In the rows, zero is written as 128.
One turn moves each row of this set onto another row. After a few examples, where does it send each row asked below?
Q_709: [122 100  84 109 127 139 125 146 152 111 126 106 169 129 107 113  91 155
 166 135 104 149 110]
Q_109: [157 121 156 138 160 147 145 162 149 114 115  73 138 139 116 126 125 149
 120  99 120 146 113]
Q_683: [138 147 122  93  97 123  97 143 126 117 123  94 119 144  98 106 134 101
 159 116 100 148 123]
Q_720: [126 147 152 120 133 106 148 119 128 111 109 172  88 111 159 132 129 122
 159 138 132 119 143]
Q_265: [128 138  92 130 128 105 125 153 148 123 177 115 139 107 151 150 120  93
  77 125 137 144 150]
Q_439: [117 119 120 137 157 120 147 149 140 111 139 206 122 136 108 129  99 128
  93 114 124 111 121]
Q_55: [119 140 149 132 140 107 134 124 131 108 119 171  80 117 155 128 114 124
 166 136 131 103 136]
Q_895: [136 101 131 111 120 133 144 139 136 132 129 148  57 137 164 134 128 132
 130 130 128  92 118]
Q_872: [131 126  82 124 108 142 152 140 146 133 107 105 187 126 117 132 112 148
 161 126 105 151 128]
Q_133: [131 175 122 129  91 135 102 137 135 133 110  97 136 146 119 123 119 114
 153 101  86 146 127]
Q_612: [152 112 156 142 159 140 147 169 143 117 120  70 133 137 102 127 128 136
 132  99 130 131 116]
Q_791: [136 122  80 125 103 134 157 148 133 139 115 101 177 131 100 130 122 137
 173 127 113 133 126]
Q_372: [132  91 138  95 126 136 137 136 146 118 125 151  63 126 169 130 123 134
 122 134 130 110 122]
Q_804: [118 107 145 121 116 144 144 135 154 128 104 153  87 109 180 149 114 127
 117 120 135 112 145]
Q_623: [116 165 129 127  98 140  89 139 148 122 107 100 141 133 122 121 100 113
 149 101  89 154 133]
Q_255: [112 146 131 109 105 135  79 143 149 108 113  98 138 125 113 113 100 106
 151 106  98 157 133]
Q_824: [136 136  89 117 133 105 121 148 146 119 182 115 131 113 154 143 122 103
  73 134 131 154 140]
Q_282: [143 132 107 127 111 117 139 146 129 144 188 137 190 130 113 164 141 139
 143 116 116 133 144]
Q_486: [121 144 148 130 141 110 132 121 132 106 121 173  79 123 162 125 110 132
 161 137 122 109 129]
Q_179: [119 114 121 131 153 114 153 153 135 112 137 204 121 130  97 131 108 117
  97 115 135 107 126]
Q_19: [142 116 105 120 118 110 130 153 125 137 201 136 177 135  99 154 140 135
 153 121 121 123 136]
Q_122: [131 113 131 131 112 136 152 142 137 141 121 148  66 135 168 145 126 128
 133 121 130  84 127]
Q_84: [130 143  83 150 129 102 121 157 140 133 191 112 123 129 144 147 113  98
  89 122 129 119 132]
Q_354: [133 107  78 118 111 128 146 153 132 131 127  98 163 136  88 122 117 134
 181 132 117 124 118]
Q_606: [137 135 111 127 117 126 132 140 142 138 182 142 198 125 129 163 128 151
 132 115 108 150 144]
Q_823: [142 166 118 110  90 128 106 139 122 130 119  95 124 153 107 116 135 106
 157 110  91 142 122]
Q_870: [128 119 119 126 146 111 163 149 129 117 134 203 124 129  97 133 124 113
  95 117 138 112 132]
Q_406: [127 128 118 136 154 123 153 142 140 114 135 207 124 139 118 131 104 138
  86 116 116 120 119]
Q_434: [155 118 156 139 154 143 154 166 142 118 115  70 137 135 106 129 135 137
 127  97 128 138 119]
Q_75: [124 143  88 148 126 104 124 156 143 132 182 112 134 114 147 152 114  92
  84 121 137 128 146]
Q_727: [159 123 155 136 155 146 153 162 145 118 113  72 140 136 114 129 132 143
 123  97 123 145 118]
Q_799: [151 111 154 140 163 141 140 168 146 113 124  70 130 139 105 123 122 142
 130  99 125 133 110]
Q_250: [125  97  80 110 123 130 130 151 141 118 133 102 159 135  90 111 104 142
 178 136 111 131 108]
Q_565: [128 147 147 123 140 111 138 117 134 107 116 174  82 122 168 126 118 138
 155 140 119 121 131]
Q_675: [130 149 150 118 137 111 146 115 130 109 111 173  86 116 166 129 126 131
 154 140 123 125 139]
Q_874: [120 143 150 127 134 105 143 124 129 110 114 171  83 111 153 132 122 117
 167 136 135 108 144]
Q_462: [128 106 112 113 136 122 104 147 148 116 203 141 180 128 116 143 109 153
 141 125 112 145 128]
Q_771: [140 135  83 119 136 103 119 149 142 120 192 114 121 129 151 136 120 110
  77 136 124 145 127]
Q_34: [122 138 129  91 106 127  83 145 139 105 121  96 126 131 102 105 115 100
 156 115 103 156 128]
Q_665: [123  95 144 100 124 142 137 137 154 117 114 154  78 112 178 138 116 132
 116 129 135 121 137]
Q_697: [126 115  86 115 120 145 136 139 154 119 113 108 183 125 120 122  96 159
 158 131 100 159 119]
Q_276: [129 121 113 119 130 126 114 141 151 125 190 143 194 124 130 154 112 158
 131 119 105 155 137]
Q_817: [135 129 118 123 144 115 170 142 129 121 130 206 127 134 107 136 128 123
  87 118 128 121 130]
Q_135: [136 134 117 129 148 120 164 140 134 119 130 208 128 139 118 134 120 134
  83 118 118 127 124]
Q_183: [138 139  79 135 134 102 117 153 139 125 197 113 117 134 147 140 116 108
  84 130 123 128 123]
Q_919: [152 114 155 139 166 146 140 166 149 112 121  72 133 140 112 123 118 149
 124  99 120 142 109]
Q_617: [134 104 107 111 130 112 112 153 135 123 209 137 171 133  99 144 123 139
 152 126 120 129 127]
Q_222: [123 116 139 137 110 142 151 141 145 141 109 151  82 120 176 152 119 125
 125 114 134  94 140]

Q_179 turns into Q_870
Q_612 turns into Q_434
Q_720 turns into Q_675
And these:
Q_804 turns into Q_665
Q_824 turns into Q_771
Q_19 turns into Q_282
Q_872 turns into Q_697
Q_255 turns into Q_34

One turn moves each row of this set onto another row. After a few examples, where does it send each row asked below?
Q_543: [104 171 140 121 125 137 131  67  96 178 164 135 134  98 122  60  94 100
 103]
Q_158: [137  97 137  98 165 123 120 132 145 169 155  90 109  72 104  76  88 130
  72]
Q_347: [121 149 172  97 183 131 144  73 165 154 156 150 117 118 106  91 135  93
  32]
Q_593: [127 152 201  60 172 102 145  84 149 134 148 124 112 133 127 123 123 138
  74]
Q_584: [119 160 145  98 111 143 124  40 103 168 164 124 138 123  90 108  94 103
 104]
Q_766: [142  98 124 100 166 130 112 136 154 154 157 111 141  87 128  63  90 138
  70]
Q_762: [139 116 158  98 130 147 114  90 148 163 127 140 123 133 153 105  83 151
 126]
Q_735: [140 146 154 104 104 107 113  60  92 190 161 132 132 103 136  90  85  92
  95]
Q_85: [119 167 113  96 139 151 124 118  97 159 168 109 154  96 117  65 120 116
  71]
Q_929: [112  91 136  93 149 128 134  93 146 174 141 120  99 104 103  99  72 135
 127]
Q_411: [128 101 105  84 119 136 121 128 138 142 146 120 145  87 134  78 107 133
  75]
Q_134: [156 166 133 102 153 116 109 117 116 194 159 105 139  97 111  64 113  85
  58]
Q_921: [130 149 204 102 172 100 143  57 156 167 165 153 111 120 116 112 128 108
  65]
Q_859: [124 121 140  90 142 138 112 125 117 156 163 105 161  85 142  85 113 168
  98]
Q_614: [149 149 143  87 160 122 108 109 107 198 159  85 111  91  96  84  97  87
  63]
Q_304: [120 109 146 113 116 138 129  59 147 139 153 134 125  98 109  91  86 158
 124]
Q_936: [126 136 194  68 177 102 132  77 164 138 164 140 114 125 128 132 126 135
  82]
Q_402: [118 143 188  62 170 106 138  92 160 123 139 122 130 129 124 130 116 148
  67]
Q_976: [120 163 146  91 132 106 122  69 108 199 155 127 128 128 115  98  85  82
 124]
Q_152: [133 161 174 108 130 134 115  62 107 176 167 129 123 133 142 101  61  85
  91]
Q_878: [106  96 140  91 143 120 125  88 146 160 155 134 130 117 134  99  63 136
 136]
Q_227: [135 141 122 111 115 124 123 105 111 172 162 117 141  80 122  60 105  81
  44]
Q_149: [109 150 161  76 179 135 148  93 161 120 139 129 133 128 107 100 115 117
  26]
Q_828: [116 135 163  62 187 134 134  93 174 123 156 137 120 122 118 109 134 119
  48]
Q_501: [137 166 148  89 124 136 105  92 112 169 167  82 156  87  96  87 126 100
  51]
Q_31: [128 120 134 103 130 135 136 155 168 152 136 112 139 100 132  86 120 136
  78]
Q_850: [122 164 151 113 130 123 135 129 125 167 176 100 139  99 122  81  98  69
  44]
Q_444: [125 143 141  80 146 126 120  69 106 202 144 114 101 122  94 106  80  92
 117]
Q_750: [116 140 185 101 180 133 164  72 158 151 143 143 119 127 108  83 118 110
  27]
Q_394: [108 124 167 114 128 124 120  72 116 177 161 130 142  89 148  78  87 153
 131]
Q_188: [123 161 187 115 172 118 154  60 151 154 139 147 121 125 104  88 109 104
  29]
Q_115: [138 115 151 105 129 131 109 110 155 139 157  93 143  61 114  71 118 154
  71]
Q_360: [132 105 137  79 108 119 112  82 120 159 144 134 136 109 147 109  87 143
 126]
Q_701: [133 154 213 101 161  89 144  61 150 156 140 140 119 125 122 117 111 136
  70]
Q_796: [141 150 214 105 173  97 156  70 145 160 154 139 112 125 118 101 120 127
  54]
Q_917: [103 141 173  57 180 136 152  87 162 123 138 127 121 135 118 103 120 122
  47]

Q_929 turns into Q_158
Q_394 turns into Q_859
Q_402 turns into Q_149
And these:
Q_878 turns into Q_766
Q_850 turns into Q_152
Q_227 turns into Q_735
Q_501 turns into Q_584
Q_936 turns into Q_828
Q_593 turns into Q_917

